In the data rows, 500 means zero.
Here are some points, one per row:
[460 464 493 403 505 455 455 469 434 482 424 402 536 401 484 459 517 480 437 439 483 495 438 491
 483 485 532 672 728 736 738 623 513 559 520 485 471 579 567 688 612 623 534 476 463 447 445 512]
[732 811 678 514 443 353 445 463 477 471 459 540 535 583 602 857 711 637 553 501 484 441 501 460
 496 437 540 427 470 473 500 459 479 471 418 433 513 465 635 655 643 513 403 380 455 488 456 526]
[412 446 485 653 746 658 609 486 466 434 381 455 425 431 496 357 426 510 397 437 436 486 422 432
 461 422 606 547 633 461 583 502 488 419 430 431 411 496 506 419 401 484 433 444 385 491 449 486]
[472 472 416 418 475 398 511 631 498 526 396 474 348 410 431 492 427 551 531 534 459 482 537 467
 408 407 471 412 489 475 340 429 529 396 399 487 402 491 494 534 642 589 587 522 489 413 389 477]
[434 493 656 654 577 502 381 428 424 495 448 461 531 518 513 433 475 423 457 516 509 590 506 525
 488 593 544 347 564 469 480 438 415 398 492 426 475 386 473 413 551 360 434 422 462 392 474 476]
[429 476 418 491 353 493 380 414 463 462 381 442 417 421 504 411 458 424 468 447 431 448 453 438
 421 482 466 500 467 572 524 632 606 678 517 561 593 618 676 576 504 452 390 423 454 402 470 490]
[466 521 490 454 456 515 593 568 555 539 597 437 558 500 426 428 427 522 472 433 461 430 461 471
 431 425 543 572 496 545 419 550 374 457 422 461 482 382 460 470 463 412 469 438 393 517 649 593]
[450 471 486 458 473 615 679 548 404 515 450 536 662 805 867 999 528 436 389 543 486 470 513 456
 473 486 466 530 455 491 493 509 465 474 477 490 480 530 501 439 494 483 417 467 512 523 455 459]
[546 440 425 385 531 666 642 498 416 427 343 478 443 437 405 388 474 423 499 450 418 378 500 661
 688 700 544 429 401 452 453 464 451 441 377 426 460 458 410 507 396 393 436 313 509 560 593 469]
[509 496 481 503 474 486 435 485 478 452 495 437 497 429 502 461 390 516 453 497 434 468 485 574
 729 602 502 446 422 472 434 491 467 495 428 440 533 523 534 511 681 738 690 791 721 612 546 500]
[490 508 487 416 468 437 484 400 507 414 459 463 500 411 461 499 485 424 535 527 416 417 523 527
 428 534 642 648 660 568 668 720 694 566 621 477 480 383 474 474 527 533 514 676 605 608 586 443]
[454 470 464 433 515 429 449 481 430 477 458 416 417 520 410 458 437 473 448 418 470 449 451 425
 464 388 498 437 481 401 505 544 547 593 666 475 617 539 640 687 589 707 580 558 574 445 490 397]
[476 404 466 515 563 496 348 408 438 391 429 598 780 649 550 861 583 603 470 460 438 463 399 459
 507 444 429 499 433 474 429 474 478 414 480 548 377 430 469 465 402 490 418 448 450 422 528 430]
[483 460 541 428 438 456 498 426 496 552 518 589 569 560 527 691 547 534 521 462 459 478 459 391
 420 497 496 485 464 444 481 419 464 519 474 439 475 444 413 340 522 685 781 611 508 511 610 803]
[568 570 438 526 448 472 541 470 402 480 451 366 493 419 512 352 526 495 447 519 567 497 471 486
 431 444 425 388 450 439 424 422 526 618 578 583 590 579 456 421 384 455 415 445 443 387 479 452]
[489 426 449 672 717 556 435 454 392 416 439 619 672 732 621 645 664 594 598 440 463 399 515 476
 417 481 450 478 489 467 422 456 442 541 441 449 522 440 462 429 482 405 461 529 424 503 416 469]
[534 521 486 632 616 665 632 566 544 448 482 436 435 434 478 413 436 410 478 359 463 481 409 483
 411 462 379 526 409 448 488 463 458 414 432 499 589 519 655 669 793 715 682 521 504 471 408 453]
[517 502 432 460 472 450 468 677 911 882 669 680 754 696 491 385 453 456 407 535 370 495 494 484
 445 443 372 457 452 420 513 443 433 476 416 476 526 478 478 463 466 457 473 442 476 472 478 479]
[693 678 692 614 610 674 493 530 427 520 529 540 498 508 427 381 447 409 448 470 461 459 417 481
 521 396 502 564 642 569 496 552 454 433 500 452 420 517 416 434 511 461 420 470 428 504 465 477]
[428 526 460 471 405 437 481 432 473 413 409 468 466 512 443 401 533 461 453 516 471 414 435 403
 528 434 491 500 639 687 727 710 642 616 472 500 422 430 405 470 500 544 704 602 599 553 422 376]
[485 440 493 465 578 635 649 631 566 379 444 494 466 492 459 403 480 448 544 637 744 725 609 510
 435 431 400 465 575 643 614 618 720 703 502 545 487 408 494 464 473 470 421 399 451 501 509 527]
[418 449 570 566 648 726 684 620 637 694 607 464 378 406 443 539 640 705 750 617 542 493 428 462
 433 451 485 402 459 523 500 425 460 435 475 488 503 413 474 429 457 519 428 466 494 507 476 425]
[512 424 436 483 444 542 587 691 800 580 564 480 379 506 635 860 684 547 455 451 460 429 453 474
 478 417 444 438 502 480 484 474 423 451 490 444 451 535 449 489 451 412 482 492 461 393 573 432]
[497 468 458 472 396 418 611 745 631 687 620 659 582 435 417 366 493 447 582 651 660 652 621 484
 473 418 408 457 442 469 439 510 419 431 524 419 483 456 458 453 405 475 411 495 465 474 430 462]
[478 529 452 467 468 443 499 571 579 641 571 494 409 520 411 502 456 446 524 491 544 590 552 606
 703 831 820 817 700 513 471 415 446 463 371 485 495 493 441 502 415 477 438 513 445 443 439 506]
[531 396 515 379 458 435 406 371 462 400 449 470 429 427 559 391 588 514 461 624 536 605 519 537
 567 599 584 620 503 467 363 473 445 435 481 460 555 503 483 625 548 581 516 473 438 418 446 458]
[453 465 424 408 449 354 446 427 413 458 464 397 439 430 420 635 593 626 729 665 669 686 500 565
 536 402 481 497 427 466 458 467 453 460 447 501 553 615 586 432 464 345 512 476 491 568 467 508]
[552 449 436 531 583 583 563 491 437 399 523 397 430 465 418 402 511 430 407 487 485 476 430 253
 401 466 481 492 431 447 467 441 453 404 431 476 435 432 458 458 468 504 525 643 813 728 753 744]
[497 446 460 406 517 443 404 458 457 504 443 450 427 443 477 486 454 447 502 424 439 487 508 442
 457 415 482 444 514 544 576 622 586 652 704 888 888 659 389 463 460 460 466 485 557 586 544 555]
[447 525 533 468 475 476 503 439 460 451 618 831 648 485 446 355 458 503 432 418 514 495 455 393
 441 491 479 446 478 489 451 438 426 471 490 605 669 774 714 683 652 517 531 578 552 573 630 500]
[556 454 503 462 423 477 496 461 449 520 433 442 461 484 462 422 507 453 425 401 454 610 595 568
 331 419 489 496 425 518 437 404 413 509 463 505 401 499 513 591 665 614 745 778 746 638 560 460]
[489 475 446 497 483 498 455 473 476 495 452 466 484 506 528 373 502 592 754 852 641 403 394 401
 465 472 499 505 493 409 496 409 481 452 517 581 571 664 674 729 695 617 638 615 536 542 622 548]
[474 571 447 493 521 432 408 516 471 498 467 452 455 473 512 451 530 439 445 451 482 511 541 660
 627 631 483 374 459 527 468 502 437 459 458 482 454 501 546 548 475 698 721 648 668 771 728 676]
[441 490 443 471 404 475 348 408 490 458 397 457 515 531 546 664 500 518 545 591 774 669 622 534
 513 524 483 516 479 434 467 419 521 468 517 417 517 401 422 470 495 488 573 518 557 637 577 499]
[469 445 516 416 458 405 498 459 436 535 583 485 566 620 565 502 538 444 544 430 425 500 517 395
 522 519 350 474 478 448 479 547 589 602 675 563 468 588 636 592 619 525 492 425 430 442 471 465]
[648 732 690 520 594 543 462 397 490 413 421 437 420 519 508 437 433 580 653 665 637 618 571 481
 438 457 438 478 415 452 454 456 422 479 452 424 427 473 440 388 390 478 434 453 489 401 480 435]
[538 426 415 498 374 425 443 415 446 414 456 480 405 474 466 496 506 619 577 607 673 673 664 675
 557 530 450 432 481 404 504 546 377 444 456 571 424 483 492 559 554 614 482 523 452 425 397 506]
[661 659 716 764 633 555 531 556 432 446 483 435 426 394 490 606 568 632 513 497 415 496 420 486
 461 538 406 490 482 493 602 650 661 690 596 569 562 528 463 484 401 444 530 490 412 481 539 446]
[452 477 541 483 412 427 458 475 471 462 433 469 425 484 520 395 456 515 481 423 417 466 590 749
 639 442 382 477 520 427 434 432 509 466 509 413 429 470 458 475 465 466 482 686 765 832 816 851]
[541 449 517 442 470 494 536 675 702 692 655 591 668 530 645 500 529 544 503 388 545 452 446 501
 575 635 650 587 604 472 403 485 472 449 467 505 466 478 513 457 448 449 478 437 540 505 427 444]
[404 565 551 627 629 646 543 460 506 484 557 485 526 412 442 652 572 649 596 555 469 456 519 418
 394 507 431 452 472 480 414 470 400 478 502 396 449 504 373 547 414 423 433 460 549 452 376 514]
[466 519 423 460 497 584 663 643 613 435 449 487 449 483 414 442 457 511 443 485 414 451 425 580
 642 664 686 530 418 399 396 463 545 733 841 696 553 532 528 417 507 443 451 435 430 477 453 500]
[487 495 433 462 464 434 413 356 368 577 955 923 681 595 583 679 523 446 504 487 463 472 427 566
 453 412 490 464 481 439 452 414 499 464 482 499 475 434 451 453 431 483 473 417 514 459 459 443]
[504 468 414 451 457 429 460 359 577 764 751 644 479 448 491 407 376 557 421 465 487 435 482 435
 486 476 439 435 496 673 672 653 656 567 525 427 426 424 470 488 441 428 453 454 400 494 462 493]
[459 489 483 522 643 659 626 499 448 466 480 466 518 441 480 438 519 495 463 538 588 696 914 822
 853 692 607 554 429 470 523 468 498 442 475 456 471 473 484 464 499 401 478 466 448 361 490 465]
[450 487 453 420 458 518 664 620 501 371 476 532 657 773 789 625 389 392 493 439 445 491 398 454
 451 434 486 415 435 496 487 421 457 421 450 449 482 457 409 508 387 443 470 515 402 440 412 494]
[490 587 728 791 540 314 455 446 557 492 482 472 430 467 489 384 401 420 494 460 477 530 565 532
 594 535 630 577 468 532 488 414 405 481 433 488 424 456 416 448 443 479 440 379 455 489 501 393]
[534 450 437 466 412 423 446 462 442 385 421 473 407 508 490 428 467 542 494 477 433 446 462 489
 507 605 584 762 780 858 721 558 531 500 617 583 629 539 583 374 419 408 435 412 524 412 463 494]
[497 463 455 489 419 468 426 564 515 570 607 552 582 574 487 399 504 500 522 454 496 468 464 489
 467 544 648 560 541 630 739 806 816 639 522 469 388 493 394 450 504 464 442 465 450 410 486 556]
[571 619 736 685 639 573 525 500 549 571 461 453 444 430 433 443 454 353 408 463 517 406 442 483
 449 435 418 481 425 443 445 518 640 507 623 658 547 523 518 514 418 412 473 493 456 434 381 566]
[483 481 455 363 396 469 410 549 515 559 551 472 415 360 440 395 504 420 433 427 481 407 438 405
 497 524 437 546 478 411 532 365 424 444 422 436 442 394 437 369 476 403 405 472 375 473 420 427]
[478 453 478 470 377 481 419 432 466 404 510 355 464 510 385 443 467 484 446 479 493 464 644 558
 502 522 552 452 464 483 444 417 491 424 523 565 642 712 708 612 498 560 501 462 383 516 405 439]
These points spread out most along one direction. Take the direction at right angles to it along which they spread out most. Go by this last direction. For each point below, how far along it does it lie, from 0 to 99? 50 is the average, and the first point above lies past it. One standard deviation of the points above along it is 16.
[509 496 481 503 474 486 435 485 478 452 495 437 497 429 502 461 390 516 453 497 434 468 485 574
 729 602 502 446 422 472 434 491 467 495 428 440 533 523 534 511 681 738 690 791 721 612 546 500] 26
[412 446 485 653 746 658 609 486 466 434 381 455 425 431 496 357 426 510 397 437 436 486 422 432
 461 422 606 547 633 461 583 502 488 419 430 431 411 496 506 419 401 484 433 444 385 491 449 486] 66
[476 404 466 515 563 496 348 408 438 391 429 598 780 649 550 861 583 603 470 460 438 463 399 459
 507 444 429 499 433 474 429 474 478 414 480 548 377 430 469 465 402 490 418 448 450 422 528 430] 35
[459 489 483 522 643 659 626 499 448 466 480 466 518 441 480 438 519 495 463 538 588 696 914 822
 853 692 607 554 429 470 523 468 498 442 475 456 471 473 484 464 499 401 478 466 448 361 490 465] 57
[538 426 415 498 374 425 443 415 446 414 456 480 405 474 466 496 506 619 577 607 673 673 664 675
 557 530 450 432 481 404 504 546 377 444 456 571 424 483 492 559 554 614 482 523 452 425 397 506] 42
[571 619 736 685 639 573 525 500 549 571 461 453 444 430 433 443 454 353 408 463 517 406 442 483
 449 435 418 481 425 443 445 518 640 507 623 658 547 523 518 514 418 412 473 493 456 434 381 566] 65
[466 521 490 454 456 515 593 568 555 539 597 437 558 500 426 428 427 522 472 433 461 430 461 471
 431 425 543 572 496 545 419 550 374 457 422 461 482 382 460 470 463 412 469 438 393 517 649 593] 51
[546 440 425 385 531 666 642 498 416 427 343 478 443 437 405 388 474 423 499 450 418 378 500 661
 688 700 544 429 401 452 453 464 451 441 377 426 460 458 410 507 396 393 436 313 509 560 593 469] 53
[517 502 432 460 472 450 468 677 911 882 669 680 754 696 491 385 453 456 407 535 370 495 494 484
 445 443 372 457 452 420 513 443 433 476 416 476 526 478 478 463 466 457 473 442 476 472 478 479] 44
[428 526 460 471 405 437 481 432 473 413 409 468 466 512 443 401 533 461 453 516 471 414 435 403
 528 434 491 500 639 687 727 710 642 616 472 500 422 430 405 470 500 544 704 602 599 553 422 376] 67
[460 464 493 403 505 455 455 469 434 482 424 402 536 401 484 459 517 480 437 439 483 495 438 491
 483 485 532 672 728 736 738 623 513 559 520 485 471 579 567 688 612 623 534 476 463 447 445 512] 71
[497 463 455 489 419 468 426 564 515 570 607 552 582 574 487 399 504 500 522 454 496 468 464 489
 467 544 648 560 541 630 739 806 816 639 522 469 388 493 394 450 504 464 442 465 450 410 486 556] 81
[454 470 464 433 515 429 449 481 430 477 458 416 417 520 410 458 437 473 448 418 470 449 451 425
 464 388 498 437 481 401 505 544 547 593 666 475 617 539 640 687 589 707 580 558 574 445 490 397] 48
[418 449 570 566 648 726 684 620 637 694 607 464 378 406 443 539 640 705 750 617 542 493 428 462
 433 451 485 402 459 523 500 425 460 435 475 488 503 413 474 429 457 519 428 466 494 507 476 425] 49
